In the data rows, the value 128 means zero.
Some points:
[158 125 132 130 173 114 145 135 153  59  51 217 170 110 136 179 178 160
 130 124 105 109 109 105 160  99 131  42 177  84 189 162 118 109 125  61
 106 152 119 121  93  77  97 110 162 139 175 134 144  61 129 126 136 187
 184  66 114  73]
[ 97 182 194 120  70 188 152 139 146 129 145  94  18 152  65 140  87 111
 120 124  61 147 145 102 119 148 180 112  77 101 167  79 140 208 129 157
 121 150 110  20 160 102 156 121 114 114 152 125 106 152 117 113 167 195
  87 177 185  88]
[148 101 124 162 130 110  74 168 141 150 124  88 126 129 133  54 140 100
 164  81 155 100 137  87  97 133 140 111 155 180 122 135 116 154  87 191
 141  92 166 186 148  79  82 177 102 160  91 158 106 130 157 160  92  98
 111  88 171 144]
[ 95  90 187 163 206 127 127 163  92 139 187 164 114 163 112 146 119  91
 108 124 111 142  84 172 143 169 134  86 129 122 105  94 134 126 165 123
 164 143 127 163 164 157 133 135 103 129  85  97 120 182 110 132  90 118
  94  90 178 171]
[ 73 198 146 114 118 144  89  87 191 165 169  53 137 122  70 146  41 145
 126 163  86 145 164  80 176 107 127 182 112  80 179 153 148  88 135 169
 107 162 168 112  72 105 158 150 108 128 123  94 138 140  18  80 162 100
 141 132 146 142]
[156 136  62  86  70 106 100  94 170 116 125 120 133 110  90 135 149 152
 116 130 178 111 121 136 138  74  86 118 116 175 116 149 142  83 208  90
 112 143 146 135 129 158 137 107 143 112 147 180 173 142 123 126 161 159
 169 149 121  87]
[145  94 145 150  98 110 102 210 133 139 125  84 137 166 190 113 102 121
 153 121 196 120 134  75  65 178 141 147 167 105 164 129 126 173 160 168
 122  74 163 124 108 160  88 155  94 137  73 152 116  90 185 129  85  30
  74  94 163 127]
[110 157 158 181 146  74  85 146 100  90 153 129  74 156 173 134  93  92
 116 153 138 145 101 183  71 162 176 167  95 191 163 142 161 135 173 113
 157 170  76 112 106 167 159  85  91 110 145  93 110 135 125  66 124  78
 133 176 174 152]
[108 120 160 152 214 137 127 180  81 170 168 147 139 160 106 145 117 103
 109 101 117 176  99 181 141 145 132  80 100 115 105  95 133 121 120 116
 168 121 112 169 169 164 124 143  77 133  81  96  85 166 122 123  92 127
  93  89 172 151]
[137 183 152  88 123 109 170  93 130 129  68  94 170 104 149 145 125 180
 102 172 160 123 102 122 173 147 155 142 130  44  21 113 152  94  79 143
 104 110 124 138  94  92 162  96 164  81 147 107 160 135  73 109 151 114
 167 184  73 116]
[134 105 142 164 110  95 125 146 127 148 113  66  87 116 140  95 158 131
 166 129 143  96 130  67  98 119 105 128 118 169 158 153  80 159  77 162
 131  81 165 188 163 167  97 183 119 159  98 137  81 116 163 188 104  93
 117 103 159 148]
[130 111 143 120 172 132  69 111 129 121 165 164  97  97 158 103 181 141
 181  58 122  73 154 103  82 110  88  74 166  86 154 197  61 176 105 135
 132  96 156 123 152 124  99 167 117 169 147 181 117 121 145 140 131 121
 157  91  99 148]
[ 95 104 155 162 165 128 132 140  88 181 141 139 122 149 120 136  96  92
 120 128  96 182 106 184 150 155 144  75 161 106 127  84 147 138 135 116
 163 116 104 162 171 164 116 144  91 158  81  97 116 170 129 143  82 147
  98 107 154 172]
[107 120 132 134  76 161 164 114  83 176 147 222 121 157 135 174  91 109
 121 127 102 190  73 141 164 149 128  84 115  75 178  44 150 154 126 130
 173 129  99 110 157 136 127 148 129 121 112  93 113 189 149 149 112 123
  99 167  84 152]
[118 146  63 134 122 201 131 127 116 171 109 187  96 163 144  66 119  87
 110 120 145 158 104 101 134 222 188 144  64   0 160  92 158 140  61 161
 142 179  68 148  94 215 133  64 163 107 155  87 176 125 103  94 129 126
 111 152 132 144]
[ 93 116 160 164 161  75 101 150  75 152 110  74  70 183 185 168 110  85
 119 133 143 141  72 181  94 178 138 204 124 157 200 112 163 149 179  97
 164 137  98  78 136 110 140 150 111 113 140  95  95 133 160  69 124 120
 108 152 164 160]
[162 110 108 107 128 122 187 126 140 108  98 165 185 101 117 141 151 172
 113 140 113 101 151 140 153  97 119 146 172 152 115 137 116 119 128  74
 106 111 125  97 104 119 103 119 175  91 155 132 146  85  94 131 142 163
 168 130  94  91]
[147 128  87  93 124  91 129  75 150 123 140 144 143 104 124 205 114 162
 134 144 126 145 118 166 157 110 117 146 162 195  50 143 120  64 129 112
 108 151 111 109 102  97 117 123 168 113 135 155 162  82 126 127 154 128
 156 102  89  75]
[147 149  78 124 100  67 137  84 160 110 153 112 159 134  72 143 110 148
 116 158 149 123 127 128 158 105 102 151 129 140  91 133 166  69 145 104
  83 148 124 138 106 126 151 133 155 148 140 119 158 122 117 100 171 123
 153 127  82  73]
[175 119 106 102 147 146 178 110 126  94  76 190 163  86 114 169 152 156
 136 134 111 104 175 149 148  98  77 109 165 155 139 139 105 131 124  95
  97 120 145 108  89  86 120 109 175  94 146 132 149  66 148 127 127 160
 151 143 114 100]
[116 144  99  75 130  64 123  96 196  98 160  95 147 161  74 127  86 143
 104 151 125 140 168 144 176  77 113 114 103 150 159 127 147  70 175 120
 110 167 152 105  78 170 156 130 145 152 134 163 159 111  84 117 183 105
 136 102  90 115]
[140  73 110 148 125 159 139 159 139 134 132  81 112  75 128 138 183 121
 160  93 100  75 143  94  90  71  99 109 134 135 154 158 100 160  52 164
 156 106 162 183 153 118 101 168 138 185 118 164  74 116 127 182 118 115
 123 102 125 155]
[143  91 106 143 137 152 113 145 126 153 137 116 110  98 145 101 171 130
 158  97 140  90 165  83  89 103  89 111 152 161 135 170  89 137  57 177
 144  91 165 153 180  91 114 152 119 195 110 154  79 137 128 164 126 105
 120  75 150 155]
[172 131 104  89 116 139 170 104 121  94 101 104 174  98 123 132 156 174
 107 141 152 127 144 149 114 117 124 147 131 134 121 123 112 115 145  83
  85 108 131 155 111  90 130  89 139  97 148 131 191 122 136 144 173 170
 160 144  82  78]
[168 129  75  69 109 116 138  97 144  87  96 137 155 105 124 157 141 158
 132 140 110 112 133 133 137 103 106 143 146 172  94 113 132  95 154  86
  90 129 151 118 125 136 111 110 149  93 144 155 144 112 122 121 169 168
 164 129  97 102]
[ 88 185 148 140 109  79  61  91 112  74 191 149 176 144 156  76 153 137
  76 205 135 139 127 160 105 138 152 181  83 141  71 174 176 137 182 191
 119 171  79 151  94 182 212  72  97  80 184  74 152  83 107 128  97 128
 122 173 191 137]
[195 136  95  96 123 199 219 135 139 112  67 102 152  74 145 120 163 133
 123 104 133 112 191 138 117 104  70 176 100 171  65 138  86 145 165 102
 110  78 159 143 120  44  85  89 182 128 157 137 140 152 129 148 147 178
 147 156 102 142]
[ 94 115 137 127 118  94 128 148 111  77 161 139 126 126 194  30 152 136
 190 106 196  89 162  68 103 137 134 209 122  47 136 160  91 153 112 120
 121 107 152 130 162 137  83 163  91 122  89 185 110 141 236 159  76  85
 122 131  85 157]
[110 133 202 149  52 255  95 132 137 168 117 127  99 154 100  76  93  93
 113 133  72 132 136 115 140 130 201 140  89 185  58 111 137 116  51 167
 144 196  72  15 106 108 209 124 113 116 165 117 116 159 155 100 135 164
  95 179 118 133]
[ 87 108 136 167 156 146 121 139  91 169 124 141 139 132 111 144 109  77
 126 107 111 184  72 163 148 149 143  69 150 116 136  72 128 138 156 123
 167 104 106 146 184 159 159 128 111 153  71 107  95 170 123 146  80 110
  88 122 132 157]
There is one direction along which these points spread out most. Take the direction at right angles to it along which they spread out most. Then take the direction at right angles to both along which they spread out most. Go by this last direction. How far along it is each point below, from 0 to 99? 50 is the average, and the first point above lies past it. One standard deviation of the points above along it is 16.
[148 101 124 162 130 110  74 168 141 150 124  88 126 129 133  54 140 100
 164  81 155 100 137  87  97 133 140 111 155 180 122 135 116 154  87 191
 141  92 166 186 148  79  82 177 102 160  91 158 106 130 157 160  92  98
 111  88 171 144] 38
[ 97 182 194 120  70 188 152 139 146 129 145  94  18 152  65 140  87 111
 120 124  61 147 145 102 119 148 180 112  77 101 167  79 140 208 129 157
 121 150 110  20 160 102 156 121 114 114 152 125 106 152 117 113 167 195
  87 177 185  88] 42
[108 120 160 152 214 137 127 180  81 170 168 147 139 160 106 145 117 103
 109 101 117 176  99 181 141 145 132  80 100 115 105  95 133 121 120 116
 168 121 112 169 169 164 124 143  77 133  81  96  85 166 122 123  92 127
  93  89 172 151] 74
[168 129  75  69 109 116 138  97 144  87  96 137 155 105 124 157 141 158
 132 140 110 112 133 133 137 103 106 143 146 172  94 113 132  95 154  86
  90 129 151 118 125 136 111 110 149  93 144 155 144 112 122 121 169 168
 164 129  97 102] 54
[ 88 185 148 140 109  79  61  91 112  74 191 149 176 144 156  76 153 137
  76 205 135 139 127 160 105 138 152 181  83 141  71 174 176 137 182 191
 119 171  79 151  94 182 212  72  97  80 184  74 152  83 107 128  97 128
 122 173 191 137] 21
[ 95 104 155 162 165 128 132 140  88 181 141 139 122 149 120 136  96  92
 120 128  96 182 106 184 150 155 144  75 161 106 127  84 147 138 135 116
 163 116 104 162 171 164 116 144  91 158  81  97 116 170 129 143  82 147
  98 107 154 172] 75
[118 146  63 134 122 201 131 127 116 171 109 187  96 163 144  66 119  87
 110 120 145 158 104 101 134 222 188 144  64   0 160  92 158 140  61 161
 142 179  68 148  94 215 133  64 163 107 155  87 176 125 103  94 129 126
 111 152 132 144] 50
[107 120 132 134  76 161 164 114  83 176 147 222 121 157 135 174  91 109
 121 127 102 190  73 141 164 149 128  84 115  75 178  44 150 154 126 130
 173 129  99 110 157 136 127 148 129 121 112  93 113 189 149 149 112 123
  99 167  84 152] 78
[ 87 108 136 167 156 146 121 139  91 169 124 141 139 132 111 144 109  77
 126 107 111 184  72 163 148 149 143  69 150 116 136  72 128 138 156 123
 167 104 106 146 184 159 159 128 111 153  71 107  95 170 123 146  80 110
  88 122 132 157] 75
[130 111 143 120 172 132  69 111 129 121 165 164  97  97 158 103 181 141
 181  58 122  73 154 103  82 110  88  74 166  86 154 197  61 176 105 135
 132  96 156 123 152 124  99 167 117 169 147 181 117 121 145 140 131 121
 157  91  99 148] 50
